What is the hidden score of each row? Scores go from 0 to 40, and 20 is about the middle. The score is a weighted sum of the row's numbers plus the product of two more (or one squared), each taken from its middle value.
-0.69 -0.26  0.72  0.65  0.70 -0.21 -0.59 -0.57 -0.22  0.65  0.62  0.64  0.01 -0.45 -0.85 -0.58  0.06  0.60 >> 25
-0.51  0.07  0.49  0.63  0.82 -0.15 -0.80 -0.50 -0.12  0.55  0.60  0.69  0.15 -0.55 -0.76 -0.58  0.08  0.60 >> 16
 1.79  0.39 -1.98 -1.93 -1.87  0.58  1.95  1.78  1.02 -1.61 -1.98 -1.73  0.15  2.04  1.75  1.15 -0.41 -1.74 >> 21
 0.38 -0.12 -0.40 -0.38 -0.48  0.39  0.39  0.43  0.24 -0.20 -0.30 -0.42  0.08  0.28  0.31  0.04 -0.07 -0.32 >> 32
 1.40  0.35 -1.31 -1.43 -1.40  0.33  1.31  1.31  0.81 -1.24 -1.32 -1.43  0.22  1.38  1.35  0.75 -0.26 -1.50 >> 21
 2.64  0.61 -2.47 -2.65 -2.67  0.88  2.69  2.54  1.57 -2.09 -2.67 -2.97  0.04  2.67  2.67  1.81 -0.71 -2.50 >> 18
-0.38 -0.06  0.52  0.59  0.55  0.23 -0.71 -0.57 -0.30  0.51  0.63  0.75 -0.17 -0.64 -0.66 -0.51  0.42  0.56 >> 29
 0.83  0.22 -0.99 -0.90 -0.87  0.43  0.94  0.91  0.53 -0.58 -0.88 -0.89 -0.06  1.05  0.85  0.63  0.01 -0.84 >> 19
-0.65  0.10  0.69  0.58  0.79 -0.24 -0.67 -0.60 -0.56  0.59  0.46  0.79 -0.32 -0.82 -0.57 -0.44 -0.09  0.75 >> 3
-0.72 -0.26  0.55  0.55  0.58 -0.21 -0.73 -0.57 -0.18  0.52  0.66  0.61  0.10 -0.77 -0.71 -0.46  0.43  0.60 >> 28
-0.36 -0.13  0.40  0.38  0.23 -0.30 -0.46 -0.51 -0.41  0.13  0.51  0.33 -0.04 -0.01 -0.60 -0.09  0.20  0.34 >> 31
-0.65  0.24  0.82  0.49  0.90 -0.21 -0.64 -0.64 -0.20  0.34  0.66  0.51  0.05 -0.65 -0.57 -0.44  0.06  0.66 >> 11
-0.59  0.08  0.66  0.67  0.60 -0.19 -0.79 -0.75 -0.31  0.38  0.71  0.63 -0.17 -0.41 -0.66 -0.26  0.24  0.53 >> 26
-0.67 -0.19  0.81  0.61  0.53 -0.42 -0.72 -0.68 -0.23  0.51  0.56  0.77  0.10 -0.54 -0.72 -0.50  0.14  0.76 >> 28
 2.74  0.32 -2.99 -2.86 -2.58  0.93  2.72  2.80  1.46 -2.09 -2.87 -2.64  0.24  2.62  2.74  1.68 -0.94 -2.70 >> 16
-0.59  0.00  0.60  0.76  0.55 -0.06 -0.72 -0.78 -0.38  0.36  0.82  0.75  0.11 -0.74 -0.52 -0.37  0.21  0.61 >> 19
-0.64 -0.09  0.60  0.59  0.66 -0.21 -0.65 -0.61 -0.49  0.33  0.62  0.61 -0.21 -0.43 -0.60 -0.41  0.19  0.98 >> 14
-0.69 -0.03  0.56  0.71  0.53  0.02 -0.69 -0.70 -0.23  0.54  0.54  0.60  0.28 -0.69 -0.64 -0.51  0.15  0.73 >> 24
-0.61 -0.06  0.66  0.56  0.65 -0.42 -0.63 -0.64 -0.43  0.47  0.73  0.72  0.00 -0.57 -0.54 -0.50  0.11  0.74 >> 16
 0.29 -0.01 -0.44 -0.27 -0.33 -0.19  0.22  0.33  0.16 -0.41 -0.23 -0.45  0.26  0.49  0.21  0.12 -0.05 -0.40 >> 26
-0.64 -0.09  0.82  0.61  0.68 -0.20 -0.64 -0.70 -0.40  0.49  0.57  0.65  0.24 -0.57 -0.60 -0.40  0.05  0.49 >> 16
-0.57 -0.22  0.30  0.50  0.64 -0.07 -0.43 -0.63 -0.37  0.40  0.47  0.55 -0.01 -0.52 -0.47 -0.21  0.07  0.23 >> 11
-0.27 -0.07  0.13  0.39  0.46 -0.36 -0.33 -0.23 -0.10  0.29  0.28  0.42  0.01 -0.28 -0.25 -0.32 -0.02  0.53 >> 11
 0.15  0.01 -0.13 -0.25 -0.45  0.18  0.28  0.14  0.03 -0.38 -0.24  0.15  0.05  0.23  0.17  0.05 -0.21 -0.26 >> 24
-0.55 -0.37  0.67  0.68  0.62 -0.45 -0.66 -0.57 -0.32  0.37  0.76  0.75 -0.02 -0.56 -0.61 -0.34  0.15  0.34 >> 38
 0.91  0.08 -0.99 -0.84 -0.75  0.36  0.97  0.84  0.39 -0.64 -0.86 -0.98  0.11  0.98  0.70  0.41 -0.15 -0.73 >> 14
-0.64 -0.26  0.58  0.62  0.62 -0.22 -0.51 -0.64 -0.13  0.38  0.56  0.76 -0.01 -0.30 -0.75 -0.49  0.06  0.53 >> 33
-0.57 -0.16  0.53  0.60  0.68 -0.22 -0.63 -0.60 -0.41  0.39  0.55  0.61 -0.14 -0.77 -0.73 -0.51  0.31  0.68 >> 22
-0.30  0.08  0.45  0.24  0.33 -0.21 -0.15 -0.32 -0.18  0.31  0.18  0.21  0.01  0.06 -0.08 -0.27  0.07  0.29 >> 29
-0.64 -0.08  0.55  0.75  0.63 -0.29 -0.54 -0.61 -0.33  0.71  0.50  0.67  0.12 -0.68 -0.58 -0.30  0.15  0.84 >> 8
-0.48 -0.04  0.59  0.43  0.47 -0.18 -0.44 -0.44 -0.35  0.31  0.63  0.54  0.00 -0.57 -0.43 -0.35  0.24  0.46 >> 16
-0.76 -0.19  0.63  0.60  0.65 -0.45 -0.57 -0.70 -0.39  0.40  0.57  0.55  0.06 -0.51 -0.65 -0.51  0.08  0.74 >> 20
-0.71 -0.20  0.50  0.78  0.57 -0.11 -0.51 -0.64 -0.39  0.62  0.52  0.55 -0.15 -0.81 -0.74 -0.35  0.18  0.63 >> 29
-0.69 -0.16  0.43  0.69  0.64 -0.24 -0.55 -0.72 -0.09  0.55  0.52  0.36  0.11 -0.80 -0.55 -0.40  0.01  0.62 >> 18
 2.64  0.46 -2.61 -2.64 -2.51  0.93  2.54  2.48  1.55 -2.07 -2.57 -2.65  0.15  2.58  2.88  1.59 -0.71 -2.67 >> 25
 0.47  0.00 -0.32 -0.46 -0.42  0.13  0.42  0.26  0.12 -0.33 -0.35 -0.29  0.00  0.34  0.31  0.32 -0.07 -0.35 >> 23
 0.04 -0.07  0.04  0.12  0.25 -0.01  0.10  0.01 -0.04  0.01 -0.03  0.18  0.16 -0.05 -0.17  0.11  0.05 -0.11 >> 15
-0.68 -0.19  0.29  0.66  0.58 -0.43 -0.51 -0.68 -0.08  0.52  0.52  0.67  0.13 -0.80 -0.62 -0.52  0.11  0.47 >> 18
-0.81 -0.01  0.79  0.56  0.62 -0.38 -0.67 -0.53 -0.32  0.73  0.61  0.58  0.19 -0.62 -0.61 -0.26  0.25  0.63 >> 14
 1.67  0.49 -1.60 -1.56 -1.71  0.56  1.71  1.76  0.96 -1.63 -1.67 -1.49  0.11  1.69  1.70  1.15 -0.38 -1.23 >> 18
-0.57 -0.17  0.57  0.60  0.59 -0.22 -0.83 -0.64 -0.31  0.49  0.63  0.66  0.11 -0.57 -0.55 -0.34  0.17  0.67 >> 20
-0.30  0.14  0.09  0.29  0.08 -0.04 -0.18 -0.19 -0.25  0.21  0.18  0.11  0.09 -0.43 -0.18 -0.17 -0.15  0.02 >> 10
 0.65  0.13 -0.61 -0.76 -0.72  0.21  0.65  0.60  0.31 -0.47 -0.61 -0.60 -0.11  0.71  0.69  0.54 -0.10 -0.74 >> 21
-0.32  0.12  0.57  0.53  0.49 -0.25 -0.57 -0.58 -0.51  0.53  0.39  0.31  0.18 -0.52 -0.54 -0.14  0.21  0.49 >> 6
-0.57 -0.16  0.89  0.72  0.50 -0.13 -0.76 -0.61 -0.06  0.64  0.52  0.45 -0.02 -0.64 -0.62 -0.62  0.36  0.56 >> 34
-0.65 -0.32  0.65  0.69  0.59 -0.12 -0.78 -0.56 -0.07  0.60  0.74  0.55  0.28 -0.67 -0.60 -0.41  0.33  0.62 >> 29
-0.83 -0.12  0.29  0.59  0.48 -0.27 -0.64 -0.60 -0.23  0.30  0.70  0.68  0.03 -0.77 -0.63 -0.31  0.45  0.69 >> 22
-0.78 -0.13  0.66  0.51  0.72 -0.01 -0.42 -0.61 -0.42  0.65  0.55  0.46 -0.06 -0.62 -0.54 -0.24 -0.29  0.54 >> 9
 0.27 -0.12 -0.15 -0.22 -0.04  0.28  0.07  0.12  0.18 -0.19 -0.13  0.01 -0.06  0.20 -0.07  0.02  0.00  0.02 >> 28
 0.85 -0.04 -0.96 -1.09 -0.88  0.19  0.96  0.86  0.38 -0.78 -0.74 -0.83 -0.12  0.68  0.84  0.75 -0.39 -0.72 >> 19
-0.51  0.09  0.39  0.37  0.53 -0.15 -0.53 -0.54 -0.51  0.38  0.48  0.58 -0.01 -0.71 -0.45 -0.15  0.02  0.39 >> 10
-0.69 -0.27  0.56  0.66  0.68 -0.12 -0.71 -0.59 -0.24  0.71  0.68  0.65 -0.11 -0.39 -0.64 -0.43  0.28  0.87 >> 15
-0.58 -0.11  0.68  0.49  0.63 -0.12 -0.59 -0.56 -0.63  0.58  0.66  0.64 -0.18 -0.62 -0.62 -0.41  0.13  0.59 >> 13
 1.71  0.42 -1.64 -1.78 -1.98  0.70  1.78  1.66  0.89 -1.54 -1.69 -1.60  0.04  1.72  1.82  1.20 -0.57 -1.85 >> 24
 2.12  0.36 -2.05 -1.99 -2.13  0.48  2.12  2.18  1.12 -1.66 -2.20 -2.32  0.28  2.02  2.30  1.45 -0.53 -2.46 >> 12
-0.45 -0.10  0.52  0.48  0.52 -0.05 -0.36 -0.47 -0.01  0.55  0.54  0.20 -0.18 -0.59 -0.41 -0.53  0.20  0.62 >> 22
-0.84 -0.12  0.67  0.69  0.72 -0.26 -0.66 -0.64 -0.36  0.25  0.71  0.80  0.06 -0.46 -0.90 -0.41  0.22  0.61 >> 26
-0.51 -0.19  0.65  0.57  0.81 -0.33 -0.46 -0.69 -0.01  0.35  0.55  0.49  0.05 -0.57 -0.69 -0.28  0.30  0.51 >> 24
-0.72 -0.08  0.68  0.66  0.55 -0.07 -0.66 -0.57 -0.53  0.41  0.58  0.49  0.02 -0.56 -0.69 -0.47  0.29  0.51 >> 15
-0.11 -0.04  0.09  0.15  0.06 -0.21 -0.17 -0.07 -0.19  0.07  0.01  0.07  0.15  0.02 -0.02 -0.08  0.23  0.25 >> 21
 1.71  0.37 -1.65 -1.78 -1.68  0.26  1.83  1.72  0.88 -1.34 -1.68 -1.97  0.07  1.80  1.92  1.08 -0.53 -1.46 >> 23
-0.55 -0.26  0.62  0.65  0.82 -0.33 -0.55 -0.60 -0.44  0.65  0.57  0.59 -0.10 -0.53 -0.58 -0.23  0.02  0.45 >> 16
-0.61 -0.13  0.55  0.61  0.73 -0.35 -0.61 -0.68 -0.45  0.43  0.67  0.68 -0.14 -0.60 -0.30 -0.53  0.32  0.40 >> 21
-0.59 -0.05  0.65  0.64  0.45 -0.20 -0.64 -0.59 -0.32  0.39  0.62  0.65 -0.12 -0.89 -0.49 -0.79  0.27  0.53 >> 23
-0.77 -0.05  0.40  0.62  0.62 -0.33 -0.59 -0.52 -0.60  0.34  0.61  0.48  0.17 -0.43 -0.65 -0.39  0.09  0.77 >> 8
-0.87 -0.03  0.59  0.75  0.75  0.02 -0.52 -0.66 -0.57  0.60  0.69  0.60  0.00 -0.50 -0.72 -0.45  0.05  0.73 >> 6
 1.87  0.49 -1.83 -1.59 -1.74  0.66  1.88  1.79  0.94 -1.49 -1.64 -1.86 -0.01  2.02  1.69  1.08 -0.43 -1.65 >> 24
-0.50 -0.10  0.57  0.63  0.88 -0.19 -0.64 -0.64 -0.21  0.57  0.67  0.63 -0.20 -0.64 -0.38 -0.45  0.19  0.73 >> 11
 1.99  0.51 -2.06 -2.03 -2.18  0.52  2.10  2.24  1.11 -1.59 -2.07 -2.06  0.23  2.23  1.97  1.40 -0.33 -2.12 >> 25
-0.58  0.08  0.63  0.67  0.72 -0.19 -0.75 -0.56 -0.23  0.43  0.62  0.70 -0.11 -0.57 -0.73 -0.52  0.13  0.91 >> 14
-0.59  0.02  0.70  0.55  0.59 -0.07 -0.70 -0.59 -0.44  0.60  0.64  0.71  0.14 -0.66 -0.56 -0.37  0.35  0.65 >> 13
-0.76 -0.10  0.60  0.62  0.75 -0.16 -0.46 -0.59 -0.32  0.56  0.75  0.54 -0.32 -0.84 -0.66 -0.59  0.38  0.65 >> 16
-0.68 -0.03  0.74  0.48  0.70 -0.47 -0.62 -0.54 -0.32  0.60  0.89  0.67 -0.26 -0.62 -0.71 -0.44  0.27  0.51 >> 20
-0.60 -0.31  0.51  0.38  0.70 -0.20 -0.60 -0.55 -0.40  0.79  0.78  0.76 -0.27 -0.55 -0.64 -0.48 -0.04  0.65 >> 4
 0.74  0.40 -1.08 -0.96 -1.05  0.39  1.07  0.97  0.26 -0.52 -0.78 -0.92  0.03  0.95  0.96  0.78 -0.22 -0.77 >> 4
-0.56 -0.13  0.50  0.36  0.50 -0.18 -0.61 -0.36 -0.21  0.64  0.50  0.59  0.13 -0.45 -0.53 -0.28  0.08  0.50 >> 13
-0.55 -0.24  0.77  0.66  0.79 -0.05 -0.68 -0.71 -0.42  0.45  0.65  0.51 -0.13 -0.69 -0.46 -0.53  0.22  0.76 >> 20
 0.88  0.05 -0.77 -0.89 -0.84  0.48  0.92  0.81  0.60 -0.64 -0.69 -0.84 -0.05  0.79  0.74  0.50 -0.26 -0.72 >> 28
-0.61 -0.15  0.49  0.66  0.48 -0.47 -0.55 -0.67 -0.37  0.49  0.55  0.53 -0.08 -0.68 -0.74 -0.61  0.14  0.62 >> 18
-0.26 -0.08  0.57  0.63  0.73 -0.18 -0.56 -0.56 -0.45  0.49  0.64  0.71  0.03 -0.51 -0.65 -0.44  0.19  0.56 >> 15
 1.18  0.32 -1.08 -0.92 -1.02  0.32  0.92  0.87  0.59 -0.71 -0.85 -0.85  0.19  0.81  0.80  0.74 -0.25 -0.86 >> 21
-0.73 -0.25  0.44  0.65  0.58 -0.28 -0.57 -0.57 -0.40  0.37  0.92  0.68 -0.12 -0.45 -0.48 -0.18  0.25  0.58 >> 21
 0.02 -0.05 -0.16 -0.10  0.16  0.00  0.16  0.12 -0.26 -0.15 -0.09  0.03  0.12  0.00  0.15  0.10 -0.10 -0.15 >> 6
-0.56 -0.06  0.59  0.69  0.58 -0.25 -0.64 -0.74 -0.30  0.50  0.60  0.56  0.08 -0.50 -0.71 -0.65 -0.01  0.64 >> 18
-0.74 -0.12  0.45  0.54  0.48 -0.26 -0.62 -0.75 -0.45  0.18  0.56  0.45  0.19 -0.88 -0.74 -0.18 -0.13  0.59 >> 22
 0.22  0.03 -0.32 -0.39 -0.28  0.10  0.19  0.21  0.00 -0.42 -0.25 -0.42 -0.19  0.35  0.22  0.30 -0.20 -0.41 >> 17
 1.42  0.08 -1.40 -1.35 -1.34  0.28  1.54  1.46  0.77 -1.27 -1.35 -1.41 -0.13  1.21  1.31  0.85 -0.39 -1.31 >> 24
 0.63  0.33 -1.05 -0.91 -0.92  0.37  0.72  0.73  0.46 -0.83 -0.83 -0.83 -0.02  0.94  0.90  0.56 -0.21 -0.51 >> 17
-0.46 -0.18  0.68  0.47  0.65 -0.29 -0.56 -0.57 -0.42  0.40  0.69  0.55  0.05 -0.56 -0.61 -0.57  0.16  0.38 >> 20
-0.68 -0.37  0.47  0.70  0.73 -0.20 -0.69 -0.60 -0.39  0.44  0.63  0.67 -0.06 -0.67 -0.45 -0.52  0.10  0.53 >> 20
-0.61 -0.35  0.62  0.62  0.71  0.06 -0.56 -0.69 -0.41  0.48  0.60  0.55 -0.19 -0.58 -0.60 -0.47  0.14  0.52 >> 24
-0.47 -0.27  0.75  0.56  0.65 -0.45 -0.64 -0.65 -0.02  0.60  0.63  0.59  0.10 -0.47 -0.68 -0.37  0.08  0.58 >> 35
-0.63 -0.07  0.84  0.60  0.72 -0.12 -0.57 -0.55 -0.21  0.60  0.55  0.76 -0.07 -0.67 -0.50 -0.56  0.00  0.42 >> 18
 0.72 -0.03 -0.67 -0.72 -0.63  0.39  0.72  0.51  0.33 -0.70 -0.67 -0.47  0.10  0.55  0.81  0.40  0.00 -0.56 >> 22
-0.47 -0.26  0.65  0.66  0.59 -0.32 -0.57 -0.64 -0.55  0.58  0.72  0.60 -0.27 -0.59 -0.44 -0.38  0.33  0.66 >> 15
-0.50  0.02  0.61  0.59  0.37 -0.03 -0.57 -0.72 -0.39  0.58  0.63  0.43  0.11 -0.84 -0.66 -0.53  0.25  0.26 >> 22
-0.75 -0.10  0.41  0.58  0.58 -0.08 -0.63 -0.68 -0.36  0.66  0.67  0.46  0.29 -0.63 -0.63 -0.41  0.01  0.51 >> 12
-0.66  0.12  0.78  0.64  0.59 -0.30 -0.56 -0.85 -0.25  0.61  0.72  0.51 -0.13 -0.64 -0.55 -0.60  0.23  0.71 >> 15
 0.24  0.07 -0.10 -0.22 -0.48 -0.05  0.25  0.35  0.20 -0.12 -0.20 -0.25 -0.12  0.25  0.30  0.22  0.07 -0.39 >> 26
 1.83  0.37 -1.75 -1.65 -1.69  0.77  1.78  1.87  1.17 -1.37 -1.87 -2.02 -0.13  1.63  1.80  1.43 -0.59 -1.55 >> 25
-0.49 -0.12  0.71  0.75  0.56 -0.35 -0.73 -0.63 -0.42  0.47  0.67  0.62 -0.07 -0.69 -0.72 -0.47  0.14  0.44 >> 23
-0.64 -0.19  0.51  0.66  0.59 -0.07 -0.64 -0.62 -0.27  0.46  0.73  0.48 -0.10 -0.75 -0.57 -0.63  0.20  0.65 >> 25
-0.42 -0.19  0.43  0.59  0.65 -0.19 -0.73 -0.57 -0.29  0.64  0.66  0.82 -0.07 -0.80 -0.65 -0.55  0.13  0.57 >> 15
-0.90 -0.06  0.55  0.53  0.79 -0.25 -0.61 -0.69 -0.46  0.52  0.63  0.46  0.03 -0.62 -0.75 -0.27  0.33  0.56 >> 1
-0.62 -0.12  0.74  0.66  0.47 -0.24 -0.57 -0.67 -0.43  0.59  0.52  0.77  0.04 -0.59 -0.65 -0.10  0.18  0.63 >> 18
-0.50 -0.11  0.84  0.66  0.86 -0.32 -0.65 -0.48 -0.15  0.49  0.63  0.64  0.13 -0.66 -0.76 -0.47  0.22  0.75 >> 23
 1.46  0.30 -1.40 -1.44 -1.41  0.46  1.36  1.45  1.05 -1.08 -1.31 -1.25  0.03  1.48  1.48  0.86 -0.50 -1.32 >> 24
-0.63 -0.07  0.72  0.66  0.60 -0.17 -0.65 -0.64 -0.30  0.32  0.64  0.71 -0.11 -0.38 -0.53 -0.53  0.23  0.53 >> 33
-0.74  0.10  0.56  0.67  0.51 -0.16 -0.72 -0.68 -0.27  0.56  0.62  0.75 -0.07 -0.59 -0.62 -0.57  0.20  0.71 >> 16
-0.72 -0.12  0.61  0.57  0.61 -0.04 -0.60 -0.71 -0.04  0.21  0.69  0.52 -0.18 -0.83 -0.63 -0.29  0.42  0.64 >> 34
-0.85 -0.01  0.50  0.63  0.68 -0.03 -0.50 -0.76 -0.41  0.54  0.45  0.60  0.04 -0.58 -0.59 -0.52 -0.05  0.59 >> 5
 1.93  0.44 -1.71 -2.09 -1.97  0.45  1.90  2.09  0.99 -1.43 -2.03 -1.77 -0.05  1.94  2.03  1.35 -0.47 -1.90 >> 20
-0.47 -0.05  0.78  0.67  0.47 -0.07 -0.77 -0.62 -0.44  0.38  0.49  0.78 -0.06 -0.65 -0.88 -0.42  0.26  0.51 >> 31
-0.48 -0.21  0.49  0.48  0.46 -0.31 -0.52 -0.59 -0.32  0.23  0.57  0.60  0.12 -0.32 -0.46 -0.24  0.07  0.56 >> 28
-0.71 -0.22  0.52  0.55  0.51 -0.21 -0.47 -0.66 -0.38  0.38  0.72  0.76  0.09 -0.78 -0.70 -0.17  0.45  0.32 >> 22
-0.66 -0.22  0.56  0.62  0.47 -0.12 -0.59 -0.68 -0.17  0.57  0.61  0.70  0.01 -0.60 -0.62 -0.58 -0.13  0.77 >> 21
-0.72 -0.11  0.59  0.69  0.59 -0.19 -0.62 -0.69 -0.43  0.47  0.59  0.62 -0.19 -0.55 -0.59 -0.45  0.08  0.31 >> 15
-0.66 -0.11  0.64  0.64  0.63 -0.32 -0.68 -0.64 -0.51  0.59  0.65  0.53 -0.26 -0.62 -0.68 -0.49  0.30  0.77 >> 16
 2.61  0.54 -2.54 -2.67 -2.51  0.82  2.67  2.70  1.41 -2.16 -2.62 -2.88 -0.12  2.30  2.50  1.82 -0.53 -2.67 >> 11
 1.78  0.25 -2.09 -1.96 -1.84  0.48  1.86  1.98  1.23 -1.44 -1.86 -1.99 -0.03  1.78  2.02  1.34 -0.55 -1.82 >> 20
-0.62 -0.22  0.54  0.56  0.61  0.03 -0.49 -0.51 -0.33  0.37  0.56  0.63 -0.12 -0.37 -0.63 -0.26  0.21  0.70 >> 20
-0.74 -0.10  0.54  0.53  0.61 -0.46 -0.61 -0.44 -0.31  0.62  0.54  0.60  0.02 -0.71 -0.76 -0.37  0.15  0.71 >> 13
-0.60 -0.20  0.72  0.61  0.51 -0.18 -0.58 -0.62 -0.21  0.63  0.58  0.58  0.08 -0.59 -0.57 -0.52  0.23  0.46 >> 24
-0.51 -0.39  0.66  0.66  0.59 -0.12 -0.60 -0.63 -0.50  0.46  0.77  0.64 -0.05 -0.61 -0.75 -0.32  0.23  0.80 >> 23
-0.69 -0.20  0.42  0.70  0.60 -0.24 -0.71 -0.56 -0.55  0.47  0.57  0.43 -0.15 -0.92 -0.74 -0.48  0.22  0.77 >> 30
-0.71 -0.11  0.79  0.69  0.68 -0.06 -0.60 -0.53 -0.33  0.56  0.56  0.52 -0.01 -0.72 -0.53 -0.45  0.34  0.50 >> 18
-0.28  0.14  0.00  0.08  0.23 -0.11 -0.28 -0.26 -0.28 -0.08  0.22  0.14 -0.14 -0.23 -0.07  0.05 -0.16  0.10 >> 9
-0.53 -0.15  0.82  0.65  0.54 -0.12 -0.80 -0.74 -0.33  0.50  0.63  0.92  0.08 -0.64 -0.67 -0.30  0.14  0.72 >> 20
 1.00  0.23 -0.81 -1.01 -0.98  0.18  1.03  1.07  0.31 -0.80 -1.17 -1.02 -0.12  1.21  1.14  0.89 -0.23 -1.11 >> 27
 1.87  0.34 -1.73 -1.83 -2.00  0.31  1.88  1.84  1.07 -1.48 -1.76 -2.05 -0.13  1.72  1.87  1.50 -0.52 -1.70 >> 26
-0.43  0.12  0.71  0.61  0.61 -0.05 -0.75 -0.70 -0.42  0.30  0.59  0.63  0.10 -0.75 -0.91 -0.42  0.16  0.75 >> 26
-0.61 -0.02  0.60  0.58  0.86 -0.27 -0.64 -0.53 -0.30  0.41  0.62  0.48 -0.02 -0.63 -0.46 -0.48  0.34  0.72 >> 15
-0.78 -0.27  0.69  0.61  0.68 -0.03 -0.60 -0.68 -0.25  0.53  0.68  0.53 -0.04 -0.60 -0.77 -0.51  0.13  0.65 >> 25
 0.26  0.05 -0.17 -0.28  0.02  0.08  0.08  0.24  0.18 -0.18 -0.26 -0.30  0.03  0.23  0.22 -0.05 -0.04 -0.05 >> 19
 0.08  0.11  0.28  0.16 -0.05  0.06 -0.10 -0.24 -0.19 -0.04  0.21  0.18  0.01 -0.18 -0.02 -0.02 -0.03  0.32 >> 17
-0.62 -0.28  0.48  0.76  0.77 -0.39 -0.72 -0.67 -0.32  0.42  0.68  0.56  0.04 -0.56 -0.82 -0.54  0.10  0.55 >> 21
-0.70 -0.32  0.79  0.76  0.35 -0.23 -0.70 -0.54 -0.28  0.59  0.69  0.85 -0.24 -0.92 -0.66 -0.36  0.42  0.57 >> 25
-0.55  0.04  0.64  0.58  0.56 -0.03 -0.73 -0.68 -0.57  0.63  0.74  0.71 -0.11 -0.33 -0.61 -0.24  0.15  0.52 >> 15
-0.63 -0.31  0.46  0.55  0.46 -0.33 -0.47 -0.69 -0.40  0.51  0.71  0.60  0.02 -0.60 -0.64 -0.44  0.35  0.60 >> 21
-0.53 -0.20  0.59  0.74  0.69 -0.22 -0.59 -0.57 -0.38  0.68  0.51  0.57  0.16 -0.47 -0.38 -0.57  0.23  0.39 >> 20
-0.76 -0.08  0.78  0.60  0.77 -0.24 -0.71 -0.62 -0.31  0.63  0.52  0.62 -0.13 -0.91 -0.58 -0.65  0.08  0.54 >> 16
-0.63 -0.22  0.82  0.61  0.65 -0.33 -0.66 -0.62 -0.56  0.39  0.68  0.64 -0.08 -0.48 -0.67 -0.35 -0.13  0.23 >> 23
 0.93  0.11 -1.10 -1.03 -0.89  0.18  1.01  1.02  0.50 -0.74 -1.02 -1.00  0.07  1.05  1.08  0.65 -0.34 -1.22 >> 17
-0.38 -0.18  0.61  0.65  0.62 -0.29 -0.71 -0.82 -0.46  0.53  0.55  0.40  0.02 -0.63 -0.57 -0.36  0.25  0.70 >> 20
 0.91  0.17 -0.88 -1.09 -1.13  0.36  0.95  0.99  0.44 -0.70 -0.94 -1.23 -0.07  1.11  1.09  0.64 -0.29 -0.96 >> 22
-0.45 -0.02  0.60  0.56  0.39 -0.30 -0.39 -0.40 -0.14  0.17  0.44  0.48  0.13 -0.44 -0.31 -0.36 -0.07  0.19 >> 29
 1.75  0.31 -1.87 -1.82 -1.87  0.63  1.72  1.77  1.05 -1.49 -1.86 -1.76 -0.02  1.91  1.78  1.23 -0.45 -1.80 >> 27
-0.65  0.01  0.66  0.70  0.83 -0.05 -0.68 -0.49 -0.41  0.36  0.59  0.81 -0.03 -0.54 -0.54 -0.50  0.01  0.51 >> 16
 0.60  0.14 -0.49 -0.54 -0.56  0.21  0.42  0.48  0.21 -0.29 -0.29 -0.33  0.09  0.41  0.37  0.40 -0.43 -0.56 >> 18
-0.61 -0.06  0.65  0.73  0.60  0.02 -0.66 -0.64 -0.55  0.49  0.59  0.59  0.03 -0.72 -0.72 -0.35  0.09  0.55 >> 20
 0.38  0.08 -0.24 -0.20 -0.32  0.17  0.21  0.30  0.10 -0.55 -0.35 -0.22  0.25  0.41  0.35  0.14 -0.01 -0.10 >> 27
-0.82  0.00  0.80  0.78  0.59 -0.39 -0.61 -0.54 -0.16  0.31  0.67  0.85  0.21 -0.53 -0.69 -0.41  0.02  0.50 >> 36
-0.67 -0.09  0.68  0.55  0.60 -0.18 -0.69 -0.44 -0.31  0.52  0.63  0.43  0.02 -0.51 -0.64 -0.42  0.09  0.70 >> 19
 0.93  0.34 -0.99 -0.80 -0.79  0.37  0.79  0.84  0.56 -0.80 -0.82 -0.88  0.28  0.94  0.79  0.47 -0.22 -0.70 >> 18
 2.54  0.70 -2.70 -2.58 -2.71  0.88  2.58  2.64  1.43 -2.01 -2.57 -2.34  0.09  2.54  2.42  1.97 -0.68 -2.18 >> 10
 2.42  0.67 -2.35 -2.42 -2.48  0.69  2.66  2.53  1.57 -1.95 -2.50 -2.42 -0.10  2.51  2.43  1.85 -0.38 -2.49 >> 28
-0.51 -0.39  0.67  0.64  0.77 -0.22 -0.59 -0.59 -0.36  0.36  0.72  0.54 -0.14 -0.78 -0.56 -0.45  0.35  0.47 >> 25
-0.64 -0.12  0.76  0.69  0.71 -0.31 -0.62 -0.63 -0.25  0.54  0.62  0.62 -0.05 -0.74 -0.59 -0.61  0.11  0.46 >> 20
 2.03  0.30 -1.79 -2.01 -1.95  0.58  1.82  1.86  1.09 -1.66 -2.03 -1.97  0.03  2.11  1.80  1.35 -0.40 -1.98 >> 33
 2.38  0.33 -2.58 -2.44 -2.61  0.73  2.43  2.39  1.19 -2.04 -2.50 -2.48  0.23  2.26  2.46  1.67 -0.65 -2.39 >> 22
-0.66 -0.02  0.74  0.75  0.73 -0.37 -0.65 -0.60 -0.50  0.57  0.61  0.44  0.20 -0.41 -0.54 -0.54  0.07  0.64 >> 19
-0.88 -0.17  0.60  0.55  0.68 -0.42 -0.56 -0.64 -0.33  0.36  0.65  0.86 -0.19 -0.47 -0.58 -0.43  0.12  0.46 >> 28
